128 stands for zero in the data rows.
Here are some numbered points:
115,187,160,96,128,111,128,176,108,101,118,144,186,144,83,160,175,85,128,112,186,115,144,128 0
96,131,160,160,144,167,159,96,161,136,144,128,73,112,158,80,96,103,128,128,116,154,144,128 1
100,135,49,208,144,93,64,80,119,43,208,144,255,112,146,192,143,161,96,175,191,218,48,144 2
118,79,81,48,144,54,143,160,117,84,112,112,156,128,58,144,159,159,128,128,147,117,96,144 3
115,80,81,96,112,112,143,144,143,168,114,97,110,176,96,112,175,171,128,144,111,65,96,160 4
92,143,144,80,64,87,112,128,80,144,127,81,112,112,69,160,191,125,128,112,118,90,96,160 5
192,128,144,96,128,77,112,160,66,176,120,81,159,176,101,80,175,116,112,33,150,65,160,176 6
156,180,176,160,144,187,112,160,194,164,155,128,136,97,105,96,143,76,144,175,173,72,128,128 7
161,173,192,160,144,189,96,160,206,177,151,128,124,112,106,80,143,67,144,175,175,75,112,128 8
84,79,97,160,128,163,207,112,122,127,122,144,97,112,168,160,112,140,128,144,64,153,128,96 9
102,102,113,128,64,102,159,64,76,109,118,144,103,97,116,192,159,146,160,65,92,146,112,160 10
125,91,176,48,128,43,96,160,155,126,26,128,151,97,76,112,128,162,175,49,189,110,112,128 11
106,71,81,96,112,134,223,128,190,86,85,160,97,112,115,176,128,165,191,175,104,165,96,96 12
146,86,97,80,144,96,112,176,145,147,103,81,135,128,76,96,143,170,112,128,122,77,96,128 13
132,168,176,160,128,172,143,128,109,206,154,144,102,112,155,80,143,89,144,128,115,70,176,112 14
172,130,144,112,80,108,128,144,80,211,88,81,82,144,114,80,159,130,160,81,56,47,160,160 15
119,85,81,48,128,62,143,160,100,83,101,112,159,128,60,144,175,153,128,128,167,125,80,128 16
190,111,49,144,176,122,112,160,183,79,149,144,168,207,136,144,96,155,96,175,169,148,96,112 17
126,211,208,112,64,149,128,96,162,41,104,128,115,97,85,192,159,110,175,128,187,163,128,160 18
66,144,192,144,160,174,128,80,153,136,200,128,52,65,157,33,65,47,80,160,95,168,176,144 19
49,146,208,160,128,210,175,96,150,168,163,97,66,81,138,49,128,44,175,144,84,88,144,144 20
160,114,97,192,176,171,96,176,164,95,174,160,129,128,172,128,80,111,64,175,148,160,96,64 21
74,124,144,144,48,142,128,64,87,188,140,128,116,144,143,96,159,142,160,96,108,72,112,176 22
159,71,129,160,160,210,159,191,168,185,132,176,54,160,175,144,80,100,96,128,86,102,128,32 23
135,96,49,128,128,111,128,128,168,96,141,128,164,192,129,144,96,184,96,160,135,149,80,112 24
128,112,81,128,160,128,128,144,107,106,136,128,140,97,135,176,143,143,96,128,116,146,96,96 25
143,109,113,128,144,123,175,128,153,122,105,112,87,144,151,128,80,144,112,144,91,150,160,112 26
91,105,97,128,64,117,175,80,71,116,119,144,107,97,116,192,143,146,144,81,106,143,112,176 27
169,116,49,144,176,122,112,160,185,103,142,144,170,192,136,144,96,170,96,175,169,155,96,96 28
158,108,144,96,128,74,112,207,115,181,76,128,192,128,85,96,159,152,128,96,137,56,160,128 29
141,139,160,128,96,154,128,144,120,212,128,112,87,128,131,80,175,118,175,128,113,57,144,144 30
186,170,144,192,224,121,80,112,31,131,179,176,134,65,208,128,33,86,17,81,107,184,239,80 31
104,81,97,144,128,156,175,112,130,120,118,128,83,97,143,176,143,133,128,128,77,148,128,128 32
139,165,113,144,128,145,159,112,76,122,165,160,139,112,125,176,191,70,128,112,142,131,128,160 33
155,226,144,96,144,94,159,128,42,59,131,97,105,144,101,192,191,27,128,81,130,154,208,176 34
139,27,33,112,144,142,207,160,175,89,90,176,146,176,161,192,80,204,128,160,99,186,80,48 35
185,178,144,192,224,118,80,128,36,126,182,160,136,49,207,128,49,74,17,81,101,165,239,80 36
218,224,176,96,208,81,143,223,64,125,95,49,186,192,108,96,191,21,80,65,140,85,255,160 37
189,127,97,144,192,124,128,160,123,131,125,223,203,128,171,144,65,163,64,112,124,168,160,32 38
181,130,113,48,128,131,175,207,132,181,26,176,128,33,113,144,143,177,191,81,65,102,112,64 39
73,193,176,64,80,106,112,128,96,63,105,176,153,128,76,208,175,101,144,112,198,135,128,128 40
76,69,113,128,96,176,223,128,156,148,109,128,74,81,131,176,159,129,191,160,63,142,112,112 41
133,106,65,128,144,129,128,160,99,94,140,128,135,97,131,176,143,140,96,128,127,136,96,96 42
107,73,81,96,80,131,191,128,112,133,83,112,88,81,129,160,128,164,160,128,47,131,96,112 43
97,170,129,160,128,123,96,80,187,66,151,81,154,128,108,96,80,135,112,191,153,170,128,144 44
182,99,129,128,112,177,128,176,154,216,109,160,135,128,113,128,159,137,128,144,108,47,128,112 45
133,109,65,160,128,128,80,112,177,86,147,128,190,176,137,144,96,182,96,175,147,184,64,112 46
112,138,33,192,144,105,48,80,109,44,200,128,243,112,152,192,143,154,96,175,214,206,48,144 47
154,48,65,144,144,167,143,176,186,124,109,176,118,223,185,160,65,189,80,144,83,154,80,48 48
132,140,160,128,64,151,143,144,122,205,93,144,130,97,93,128,175,143,160,144,101,51,128,128 49
208,158,144,112,208,66,128,191,68,144,85,97,169,176,127,65,128,86,80,33,115,84,223,128 50
150,79,129,80,96,91,143,112,124,143,92,144,145,144,103,128,128,171,175,49,162,110,96,160 51
126,159,81,144,128,119,80,64,139,105,180,128,162,223,186,112,80,200,112,160,182,192,80,144 52
177,174,176,192,160,174,96,128,81,190,162,207,161,97,165,96,128,80,96,96,168,88,176,112 53
43,128,97,112,64,99,128,96,91,98,133,144,139,112,108,176,159,138,128,128,133,139,96,128 54
116,85,81,64,128,63,128,160,110,78,108,112,156,112,55,144,159,147,128,128,137,112,80,128 55
138,172,129,176,144,141,96,112,125,90,166,112,128,81,123,128,128,92,128,160,156,163,144,144 56
66,81,144,64,64,79,112,128,155,123,67,207,183,97,67,160,112,187,175,81,195,123,64,112 57
149,188,160,144,192,129,0,112,124,137,241,81,94,65,169,17,33,113,32,160,136,155,192,144 58
New points follow, each followed by the number of its nearest point above, looking only along the 5 directions in which the numbered points spread most.
106,129,129,96,128,85,143,112,174,62,97,97,151,160,72,144,128,120,128,175,168,138,128,144 55
77,122,144,160,64,144,112,48,91,192,137,112,114,144,141,80,159,138,175,96,105,80,128,176 22
170,179,160,160,160,155,143,144,89,155,140,128,112,81,158,112,128,82,112,81,102,114,192,128 53
151,118,129,96,64,70,96,112,89,179,104,65,81,176,92,65,159,132,175,81,110,66,128,192 49
75,132,144,160,64,142,128,64,81,195,135,112,114,144,134,96,159,150,175,96,111,81,128,176 22
139,184,160,144,144,113,80,144,176,112,136,97,187,176,80,96,128,94,96,191,171,102,160,128 7
170,105,97,144,128,144,112,128,136,154,150,176,168,144,111,144,175,156,128,96,172,95,96,144 13
167,177,176,192,160,164,96,128,89,180,173,191,169,97,166,96,128,96,112,81,156,96,176,112 53
76,156,176,96,33,115,96,64,119,117,141,144,162,192,70,160,191,110,191,128,213,104,80,208 18
151,105,97,192,176,169,96,160,160,110,179,160,126,112,172,128,80,120,80,175,136,167,112,80 21
97,71,113,144,80,162,175,96,148,118,104,176,134,97,124,176,143,154,175,128,123,149,64,112 12
111,147,97,128,144,90,80,112,94,145,160,65,141,160,132,96,143,139,96,112,138,110,128,160 0
126,91,113,112,128,142,159,160,170,139,83,81,42,128,115,96,128,171,175,175,74,86,112,112 45
142,84,97,112,176,163,191,176,112,164,113,128,64,112,156,128,143,115,128,128,64,99,144,80 26
131,117,129,176,192,169,159,176,160,100,140,176,109,81,148,160,112,88,96,175,107,167,128,64 26
199,109,113,80,128,146,175,223,144,185,62,176,110,65,131,128,143,165,160,112,49,91,112,48 39
114,171,129,96,96,129,159,112,148,96,117,97,87,128,101,144,175,85,175,191,119,131,128,128 22
110,97,160,48,96,27,112,112,109,92,64,81,117,112,56,128,143,142,160,65,142,110,112,176 5
157,147,160,80,112,60,112,176,42,166,94,81,158,176,86,96,191,66,128,33,148,73,160,192 6
71,135,144,144,64,141,143,48,99,204,146,128,101,160,143,96,159,152,175,81,105,75,128,176 22
143,191,113,128,192,65,112,144,81,89,155,33,126,176,105,96,159,64,96,128,168,116,160,160 0
56,151,224,160,128,212,159,112,156,176,160,97,66,65,135,49,143,52,175,160,109,88,160,144 20
158,109,113,144,112,142,96,128,129,169,143,160,176,160,113,144,159,147,128,112,174,95,80,128 13
96,69,97,128,80,145,191,96,182,75,94,160,129,97,113,208,112,166,175,175,122,194,80,96 12
172,121,144,64,112,121,175,176,190,132,46,112,88,97,88,112,143,138,207,191,86,78,112,80 4
92,147,129,80,48,91,96,128,66,135,137,81,125,112,63,144,191,117,144,128,118,74,112,160 5
80,76,97,112,96,138,207,96,188,69,96,176,123,97,116,192,112,159,191,175,113,184,80,96 12
73,130,144,160,48,148,128,64,94,195,148,112,116,144,142,112,159,153,160,96,102,84,128,176 22
49,131,97,112,80,103,128,96,106,96,139,160,157,112,104,192,159,134,160,128,131,148,96,144 54
117,78,81,96,112,126,143,144,129,163,113,81,112,160,105,112,159,179,144,144,126,62,96,144 4
95,159,97,160,128,126,64,48,104,129,209,112,193,128,164,96,143,143,128,144,174,142,80,176 44
172,166,160,160,160,153,128,144,91,159,140,144,106,81,157,112,128,95,112,96,100,122,192,112 53
148,83,97,80,144,85,96,176,137,139,105,65,130,128,79,96,143,184,96,128,126,77,96,112 13
111,72,81,96,96,132,207,128,193,86,75,144,102,112,104,176,112,167,191,175,100,175,96,112 12
254,206,224,112,144,124,128,176,137,106,95,18,79,144,93,80,191,33,160,128,141,92,208,192 6
55,91,144,64,64,79,112,128,160,120,75,223,174,97,71,160,128,181,175,81,195,122,64,112 57
127,198,208,112,80,145,128,96,163,40,106,128,103,97,86,192,175,82,175,112,192,165,128,160 18
120,116,97,128,128,140,112,128,101,163,139,128,137,160,143,112,128,156,112,160,115,82,112,128 26
61,132,144,144,64,135,128,64,89,202,145,112,118,144,143,96,159,141,175,96,103,83,128,192 22
93,129,113,96,128,80,143,112,160,69,98,97,157,176,76,144,128,127,128,175,157,148,128,128 55
46,127,97,128,80,110,128,96,100,108,144,160,150,112,105,192,159,137,144,128,127,147,96,144 54
171,110,113,192,192,176,80,176,164,105,170,160,135,112,176,144,80,107,80,175,135,175,112,64 21
151,83,129,96,80,87,143,112,120,160,89,144,155,128,103,128,143,178,175,49,160,122,112,160 51
97,150,208,144,80,185,143,96,148,197,121,97,42,112,134,80,159,104,207,128,95,77,128,160 20
152,117,113,192,176,179,80,176,152,101,183,160,126,112,180,128,80,114,64,175,142,184,96,64 21
168,147,176,80,96,132,143,223,122,234,43,112,148,97,90,96,175,121,144,144,76,49,160,112 15
52,83,144,64,64,84,128,128,157,113,75,223,166,112,68,144,128,185,175,81,186,117,64,112 57
104,119,160,112,128,43,80,128,97,129,116,97,184,223,85,80,143,125,112,49,203,94,160,192 0
151,121,113,176,192,173,80,160,167,98,176,160,137,128,169,144,80,108,80,160,136,171,112,80 21
53,121,81,128,80,118,128,80,92,101,138,160,143,112,98,192,159,144,144,128,124,149,96,144 54
59,133,97,128,64,104,143,96,97,107,134,144,160,112,104,176,175,137,144,128,134,141,96,144 54
104,119,113,80,112,87,128,144,149,107,82,97,100,128,84,112,128,145,160,175,108,114,96,112 4
183,195,208,80,160,73,112,207,105,106,70,49,166,160,89,128,191,62,128,81,187,86,160,160 6
81,207,192,96,144,72,80,160,97,80,114,112,185,192,77,144,159,63,96,128,204,101,176,160 0
126,204,208,96,64,146,143,96,162,40,103,112,111,112,86,192,159,100,191,128,179,151,112,160 18
85,130,160,160,144,174,159,96,163,133,145,128,60,97,165,96,96,92,128,128,115,142,160,128 1
179,166,160,128,160,161,143,160,125,186,126,112,60,128,144,96,159,91,160,96,122,87,160,128 14
126,191,144,112,176,93,96,160,109,78,146,81,186,176,82,128,159,72,80,144,181,118,176,144 0
166,81,129,160,176,219,143,207,163,185,131,191,57,160,174,144,96,115,96,144,78,107,128,48 23
129,197,208,112,80,146,128,112,154,45,110,144,107,97,83,192,159,97,191,128,176,155,128,160 18
135,158,208,128,80,159,159,96,181,120,113,97,94,128,80,128,175,105,191,160,183,118,112,192 22
162,157,144,128,160,141,32,144,203,140,145,97,130,160,148,49,33,147,64,160,110,118,144,96 21
143,175,144,160,208,141,80,144,130,119,187,97,84,65,138,96,112,75,96,128,166,124,144,144 53
127,198,208,112,80,150,112,96,156,47,109,112,119,97,87,192,159,105,175,128,196,159,112,160 18
93,149,144,80,64,89,112,144,85,136,125,81,113,112,68,144,191,132,128,112,123,95,96,160 5
160,130,160,176,160,141,96,128,110,137,166,160,103,128,205,96,17,133,64,112,96,174,192,64 21
78,133,144,144,64,133,143,48,94,186,140,112,122,128,139,96,159,144,175,96,100,75,112,176 22
141,82,97,128,160,166,191,176,108,161,120,128,62,128,159,144,128,124,128,128,50,113,144,96 26
143,156,208,128,33,164,143,96,201,140,97,65,29,128,77,112,175,113,223,191,139,89,112,208 22
121,194,208,112,80,135,143,96,175,38,110,128,108,97,95,192,159,95,175,128,193,154,128,176 18
121,163,176,160,128,173,128,128,95,195,152,144,116,128,160,80,143,98,144,144,117,69,160,112 14
153,111,97,192,192,168,96,176,168,108,181,144,125,128,171,144,65,111,64,175,144,171,96,64 21
155,104,144,160,160,193,159,160,147,182,109,176,116,112,157,144,128,114,112,144,87,112,144,80 26
114,161,129,128,160,108,32,96,172,117,152,65,145,176,130,65,96,164,112,160,136,136,112,176 44
194,134,129,96,128,76,112,160,64,190,119,81,158,176,96,80,175,101,112,49,161,72,176,176 6
137,157,129,128,128,149,143,128,105,180,139,144,128,144,149,112,128,108,144,144,98,88,160,128 14
143,137,129,96,128,102,128,207,128,140,120,112,164,144,77,128,175,114,96,175,132,65,128,112 13
182,102,129,128,112,185,143,176,154,204,108,160,123,128,107,128,159,137,128,144,111,58,128,112 45
177,165,129,144,208,129,143,160,119,102,126,97,112,97,130,128,112,92,96,144,125,143,176,112 53
135,179,176,80,144,114,128,160,110,107,117,144,184,144,83,160,175,94,112,112,171,109,128,112 0
179,146,176,80,96,134,143,223,120,230,54,144,141,112,94,112,175,132,160,128,78,25,160,112 15
94,139,129,80,64,93,128,144,78,132,128,97,119,112,69,160,191,123,128,128,125,74,96,160 5
